0: [132 101  79 120 137 173 112 138  96 108 136 129  92 137 130 137 150 103 165 136 143 161  89 169 149 163]
1: [125 110 139 163 195 143 156 165  72 134 129 120 135  64 128 117 161 155 156 112 116 158 113 142  96 124]
2: [106 165 149  90 138 113 147 155 104 175  71 151 128 105 124  61 134 142 107  68  96 132 134  88 102 135]
3: [102 115  97 142 123 146 102 135 154 117 107 139 124 117 122 146 119 129 125  75 121 158 133  92 116 152]
4: [138 139  98 138 101 135  98 125 123 132 126 151 122 165 140 166 140 122  84 141 135 116 102 128 112 184]
5: [137 137 150  85 118 131 142 101 135 148  88 111 105 122 137 121 168 117 147 149 132 117 139 113 160  76]
6: [127 145 165  80 163  91 143 100 157 174  86  89 129 142 118  91 135 113 118 147 117  90 127 136 128  82]
7: [122 111  82 103 151 127 141 146 144 134 109 169 127  91 118 140 103  83 137 144 162 157 117  90 110 122]
8: [157 128 132 167  88 128 104 129 147  93 127 160 113 142 141 142 114 129 120  96 113 145 121 132 144 126]
9: [128 117  77 139 123 144 111 108 156 106 111 145 108 142 129 140 124 117 105 102 165 161 129 102 126 135]
10: [128 136  69 112 121 161  93 112 125 129 136 173  77 149 135 152 143 124 137 132 165 135 106 129 126 148]
11: [111 134 150  70 171  85 148  87 164 169  95  97 125 152  97  96  96 111 107 157 101 113 123 120 143  97]
12: [134 103 125 156  79 160 151 110  79 124 113 120 142 129 124  95  96 144 115 129 123 129 138 174 119 133]
13: [112 108  96 141 147 156 130 124 136 165 140 103 118 115 152 185 156 130 161 138 156 127  87 151 130 102]
14: [128 109 105 131 101 150 132 119 167 114 120 166 120 128 132 154 132 120  95  84 140 156 141 101 138 139]
15: [121 162 129  87 143 144 157 148 127 182 102 140  86 120 118 108 164 129 167 113  95 129 113 153 124  97]
16: [131 116 162 127 125 101 193 126  86 137 107 148 103 100 136 138 119  96 134 123 120 134 107 156 125 149]
17: [147 101 144 115 160 144 147  98  90 135 115 114  92 112 118 107 127 118 156 155 106 146 130 180 169 101]
18: [143 113 150 104 139 121 138 128 161 142 124 102 111 124 130 148 152 112 128 155 149 167 156 149 180  68]
19: [127 152 162 101 169  96 128 180 140 151 117 132 115  83 155  76 121 129 147 100  90  73 114 114 113 133]
20: [114 145 138 109 147  95 105 157 122 147 122  97 104 101 106 137 115 122  92  86 107  92 107 103 100 104]
21: [124 124 113 146 120 153 143 111 110  84 142 110 150 165 126 104 111 136 130 151 137  72 142 152 138 140]
22: [120  98 142 149 127 125 123 158 125 133 139 132 151 122 106 146 156 142 152 129 128 136 121 121 150  91]
23: [144 123 135 162 107 122 130 138  93 130 115 134 115 131 161 120 131 150 149 157 128 156 171 168 173 150]
24: [154 111 121 197  99 140 136 100 165  74 161 153 145 169  89 122 113 130 154 121 101 147 144 136 143 152]
25: [142 130 161 100 143 146 156 160  84 135 128 170 102 104 155 130 175 123 185 135 113 114 101 150 136 141]
26: [114 139 130 142  94 144 134 113 103  93 159  95 160 153 128 121  91 132 130 153 109  74 137 171 141 129]
27: [ 94 129  97 144 125 133 177 144 143 148 132 146 141 153 111 167 149 143 122 114 119  94 130 151  75 142]
28: [132 121  58 108  95 140  87 141 134 133 107 154  96 122 139 135 128 138 137 145 151 135 115 104 140 141]
29: [125 124 141 119 143 152 141 122 140 136 118 111 123 134 141 149 168 103 158 138 132 124 146 135 203  56]
30: [142 156 181 124  79 118 134 176  81 112 108 142 125 135 132 134 130 118 109 111 109  94 102 135 112 148]
31: [162 131 124 165 103 131  82 153 135  98 138 160 130 128 171 142 144 166 161 122 123 163  92 104 180 144]
32: [130 122 177  86 133 101 125  93 155 145 109  83 139 165  96  80 132 100 113 140 119 100 136 123 123 111]
33: [126 143 160  61 126 128 142  97 150 154  95 113 144 151 141 133 135 102 133 154 138 106 108 140 111  98]
34: [142 125 144 107 132 138 175 149  63 137 128 168 115 106 151 119 180 121 182 139 111 112  83 153 140 131]
35: [137 121 134 137  85 158 140 116 128  96 149  97 135 157 144  99 109 131 139 156 105  89 119 157 133 127]
36: [129 121 184 101 182  75 139 137 130 146 114  69 140 137  86 152 111 113  91 113 133 135 129 144 113  95]
37: [127 136 134 102 128 112 177 122 125 183  79 126 147 113 132  96 160 136 168 122  92 140 145 116 179  80]
38: [127 146  98 150 131  94 101 143 170 128 142 115 137 130 135 130 135 169 121 101 132 125 147  73 159 124]
39: [128  80 144 132 136 118 118 105 169 126 159  76 138 141 178 172 115 110 121 142 171 105 117 155 153 131]
40: [157 104 119 177 119 108  97 127 127  78 172 121 171 141 136 111  78 119 143 130 116 142 105 139 134 133]
41: [127 148 128 115 135 114 128 101 130 145 123 121 125 163  84  48 101 163 165 136  71 143 143 124 183 110]
42: [167 117 172 123  90 120 151 101 103  74 161 150 148 150 117  92 110 136 117  97  99 139 145 166 114 157]
43: [172 115 176 140 134 117 163 129 104  97 150 128 137 108 118  78 107 103 204 167  96 152 113 147 189  69]
44: [ 80 137 125 181 155 171 105 171  68  77 167 131 163 131  87  95 107 180 150 119  72 146 158 129 110 140]
45: [136 101 144  84 109 138  94  96 143 106  99 132 125  97 138 153 167 132 119 136 122 118 121 132 115 131]
46: [141  86  75 145 126 196 126 126 115  83 136 148  85 140 149 162 130 129 163 135 153 155  94 175 136 155]
47: [104 173 144  90 146 106 133 151  95 193  91 155 135 122 103  84 159 147 117  79 129 133 168  92 118 130]
48: [133 135 159  55 159  96 131  83 151 170  90  87 135 150 107  72 147 101 118 130 112 112 127 140 137 102]
49: [129 103 137  90 171 143 154 140 104 161 111 130  70 139 111  81 130 121 136 175 147 128 121 148 140  90]
50: [145 116 157 114 155 111 150 124  74 102 149 145 126 115 115  68  85 137 139  90  95 145 156 156 101 169]

[124 154 131 116 107  83 142 154 200 163 123  86 137 115 149 164 125 125  98  80 176 129 116  66 105  97] 38 20 14
[154 152 120 151  96 121 127 125 128 137 127 208 154 108 134 140 113  99 113  96 109 120 118 122 158 164] 8 14 4
[133 136 130 124 155 138 129 128 132 136 133 142 128  97 103 146 150 102 118 125 111 121 161 111 145 115] 22 5 14
[141 135 121 130 140 143  95 116 136 101 149 128 115 110 126 147 135 148 132 133 131  91 111 114 125 138] 45 10 4
[128 172 145 136 154  87 111 149 152 135 128 129 140 121 135 147 135 153  98 118 122  98 148 101 106 143] 38 20 19
[118 149 139 140 120  84 122 117 185 126 162 111 143 156  94 116 101 134 115 137 133 114 116 104 123 124] 38 32 40
[114 130 130 146 147 119  98 108 167 121 153 119 158 165 117 166 136 148  73 149 174 104 146 151 103 151] 4 39 27
[148 153 131 153 110  97 121 147 124 147 147 204 172  99 143 119 123 104 143 127 100 130 137 123 158 178] 8 23 31
[119 139 143 129 120 130 156 140 134 169 127 127 124 154  94 146 127 127 118 125 154 101 113 132 125 119] 27 22 33
[144 109 109 105 114 108 126 107 159 105 106 124  96 147 143 162 123 100  92 129 170 141 118 153 110 151] 9 4 14
[ 97 143 119 181 118 134  93 134  63  83 175 149 155 142  69  75 117 189 155 113  86 149 158 141 132 147] 44 50 24
[123 117 147 192 154 128 165 136 132 144 159 136 101 111 119 126 157 126 153  93 140 133 121 124 136 116] 22 1 13
[167 150 147 157 111  97 123 141 108 135 110 203 149  95 156  99 145  95 138 102  81 112 131 116 118 163] 30 8 16
[168  95 148  88 159 104 174 145 129 152 123  84 122 116 119 116 142  78 169 137 140 148 107 125 149  94] 18 5 17
[115 115  74 112 117 153  99 123 129 141 130 158 102 124 139 141 112 132 121 142 136 144 115 106 135 144] 28 10 9
[145 107 112 166 136 143 109 113 112  89 140 139 129 147 172 151  96 159  96 135 137 111 131 175  98 185] 4 21 12
[ 96 121 124 136 163 111  80 120 145 110 112  94 163 156 125 191 139 167  57 131 180 122 143 144  86 157] 4 9 39
[102 141 128 117 108 104 139 166 186 158 120 106 127  97 154 172 122 106 121  71 143  99 145  71 100 108] 20 38 3
[118 141 133 153 116  75 133 105 180 119 150 105 144 152 118 122 124 131 123 105 132 104 118  84 134 143] 38 8 32
[101 140 157 146 125  85 128 142 181 114 155 106 148 144 112 134  91 142 134 105 147 131 108  98 150 120] 38 22 8
[130 136 111 145 130 140 123 138 106 129 152 157 144 117 105 109 138 149 151 123 150 153 129 132 130 124] 22 23 8
[ 95 112 121 159 133 106 119 115 133 139 140  92 156 160 145 154 132 184  99 135 172 116 149 149  88 160] 27 39 4
[119  87 109 138 114 127 120 163 122 115 133 133 103 150 160 171 142  94  76 121 139 137 157 137 156 141] 14 9 4
[ 98 135 133 152 133 131 119 140 126 130 104 161 112 143 133 177 128  90 104 118 146 126 111 116 110 150] 4 3 9
[146 126 136 106 164 106 123 145 143 129 129 109 137  68 126  87 124 120 160  95  97 126 127  90 140 111] 19 20 22
[125  96 170 146 119 100 157 109 143 119 151 132 159 150 102 141 140 127 112 142 134 116 124 170 159 122] 22 21 26
[ 92 108  91 109 157 160 108 136 134 149  99 157 107 121 108 131 106 122 122 126 149 151 121 115 124 123] 7 9 3
